The rows below fall into families. The same turns and mirrors carry the whole set onto itself and the rows of a family onto each other. For each named row, which other rows are in its family? Write them in the order they are listed.
These 36 rows form 6 families of 6 rows each.
piv: [-19.4  -2.1 -35.8 -29.7  23.1   5.3 -13.5   3.6  -8.0   3.2  -9.9 -10.5
   2.1  15.6  -3.0]
nor: [ -5.6   0.8 -22.0  11.4  -5.9 -23.1  -0.7  33.6  -3.4   3.6  16.8  22.7
   8.8  -7.6  -3.9]
Tok: [ 4.3  9.6  4.4  8.6 -8.6  9.6 -1.5 32.9  3.1 -9.8 39.0  4.4 -6.3 -3.1
 -4.9]
Vibup: [-24.6  -8.4 -15.6 -30.3  19.9   5.8 -27.6  -5.0  -2.1   2.6  -4.6  -6.6
  11.1  12.3 -12.1]
muron: [-24.0   5.5 -13.0 -21.9  27.1   6.5 -15.8   7.5  -8.5   9.4  -7.8  -1.9
  18.4  22.5 -10.5]
rebo: [-17.9   9.9  -0.5 -28.6  19.1   1.7 -16.2   7.5  -7.2  -1.1 -11.2 -10.4
  -5.3  15.4  -8.4]
danil: [-14.4   3.0  -9.2   7.9  -9.0 -18.7  -2.5  34.6  -6.8  -5.4  11.9  23.7
  10.3  -2.6   5.5]
punap: [-12.4   0.3 -12.3 -17.5   5.1   2.1  17.6 -21.0 -14.9  -6.3  -7.8 -15.6
   9.3  -5.9 -12.0]
Nemel: [ -0.9 -21.5  -2.4 -31.5  28.4   8.2  -7.4   9.4   0.6  18.4  17.4 -24.7
   0.1   7.0  -0.4]
dosi: [  9.6  11.0  -5.4  -6.5  -3.0  -8.2  -5.6  37.1  -1.0  -2.2  24.7  -2.3
 -25.0   4.3  -4.1]
mutef: [ -1.7 -16.7  16.9 -22.2   9.8   9.7  -1.0  -4.3   0.4   5.4  11.3 -33.4
   3.7  10.8 -13.7]
Niseb: [16.0  6.8 -6.6  5.5 -4.6  4.3 -4.4 38.7  1.0 -6.3 34.4 10.9 -8.2 -9.6
 -5.9]
pivif: [ -5.5   6.2 -23.8  16.4  -3.1 -23.0  -2.6  31.7   6.5   6.6  13.0  19.3
   9.6  -5.5  -4.4]
mabol: [ -5.1   8.2 -27.6   0.9   5.1 -23.9 -21.7  29.4  -6.8   0.7   7.8  24.7
   4.2  -0.9  -8.1]
tesa: [-22.4   0.5 -20.0 -30.2  24.1   4.7 -20.6  -5.4  -0.3  -0.8  -7.9  -7.8
   8.6  10.9  -1.7]
Kef: [ 19.0  -1.4  -7.4   2.1 -15.2   1.8 -11.2  32.8  -8.7   1.7  41.0   4.1
  -7.2   4.1  -1.2]
mudi: [ 11.0   1.8 -29.8  24.6 -17.2   7.4   4.8  16.3  18.0  -6.1  18.7  -0.8
  -3.6  -5.2  -4.1]
Tela: [  3.1  -1.3 -30.2  28.3 -16.1   7.3   3.9  17.3  13.5  -4.7  20.9  -2.3
   0.9  -9.3  -9.5]
feza: [ -8.0  11.4 -31.7   4.9 -12.5 -29.3   5.9  21.4 -12.4   3.3   6.5   5.7
   5.5  -3.2 -15.3]
fod: [ 28.5  -5.7  -2.4   1.2  -5.9  14.0 -14.5  32.8   1.6   4.6  31.9  -4.6
  -7.2  -8.6  -1.4]
Nelo: [19.5  9.7 -8.0  0.3 -6.4 -1.2 -7.0 42.9  2.9 -5.8 36.0  8.5  3.4 -6.2
 -7.6]
Mas: [-23.7   8.7 -19.0 -19.4  24.5  -7.6 -18.8  -7.9  -5.8   3.6  -7.1  10.9
  15.2  13.1  -2.8]
fot: [  4.1  -3.0 -19.8  -7.5   2.4  28.1   9.2 -24.0  -0.7   6.2   4.1 -18.2
  22.1  -6.6  -3.9]
Golu: [-15.9  11.0 -26.4  15.8  -3.4 -14.7 -14.7  36.4 -10.1   9.9  11.1  13.6
  12.3  -5.2  -9.5]
binur: [ -4.1  -3.5 -29.0 -25.0  22.8  16.5  12.6 -12.7 -10.9   4.1  12.8 -25.0
  10.8  -9.6 -16.7]
Kagat: [  2.5  -1.5 -28.4  28.3  -2.7   2.9   6.3   4.2   4.1  -2.0  23.5  -4.0
  -7.4 -21.2   0.1]
kekuz: [ 10.5  -9.3  13.8 -30.8  21.4  11.4 -27.2  14.6  -1.0  -0.6  18.4 -18.5
  12.3   2.4   0.7]
sume: [ 10.7 -19.4   5.6 -28.9  21.3   8.7 -11.3  -2.4  -5.9  -2.5  21.3 -21.0
  10.1  14.7   2.4]
vof: [ -4.9  -2.0 -20.2 -10.7  23.9  20.9  10.1 -16.9  -2.8  -2.3  -7.0 -21.6
  14.2 -12.3   0.4]
gud: [  3.2 -22.0   6.6 -34.6  16.7  13.0 -12.1  -2.6  -5.5   8.4  10.6 -19.1
   8.1  -3.1   2.4]
rus: [-11.8   1.8 -19.3 -22.3  15.7  27.0   4.9 -23.7  -6.3   4.8   2.2 -12.9
   8.6  -6.9 -11.0]
kaved: [  5.7  -3.0 -18.5  21.6 -13.3  -3.8  11.7  15.0  14.4   5.9  18.1 -22.9
  -9.3 -10.9 -15.8]
Gil: [ -7.1  -1.2 -21.2  29.9 -16.6   4.1   3.4  11.7   5.3 -14.8  18.6  -4.3
   8.6  -7.8  -9.7]
vom: [ -1.5 -18.1   7.4 -33.8  20.0  11.2 -12.9   3.3   0.1  11.2  13.3 -24.6
  16.7   2.3  -1.0]
romu: [  2.7   1.3 -36.4  27.1 -10.5   7.1   9.1  -2.9   6.7   8.8  15.7   2.5
   6.8 -13.9 -12.4]
temo: [ -7.2  -1.0 -22.0 -27.6  14.2  23.4   7.0 -23.7  -9.7   2.5   7.9 -17.1
  15.4  -4.0  -7.2]

The rest of the family of binur: piv, Tok, danil, Nemel, Gil
The rest of the family of romu: mabol, fod, Mas, fot, kekuz
The rest of the family of punap: rebo, dosi, mutef, feza, kaved
The rest of the family of Kef: muron, Golu, Kagat, sume, vof

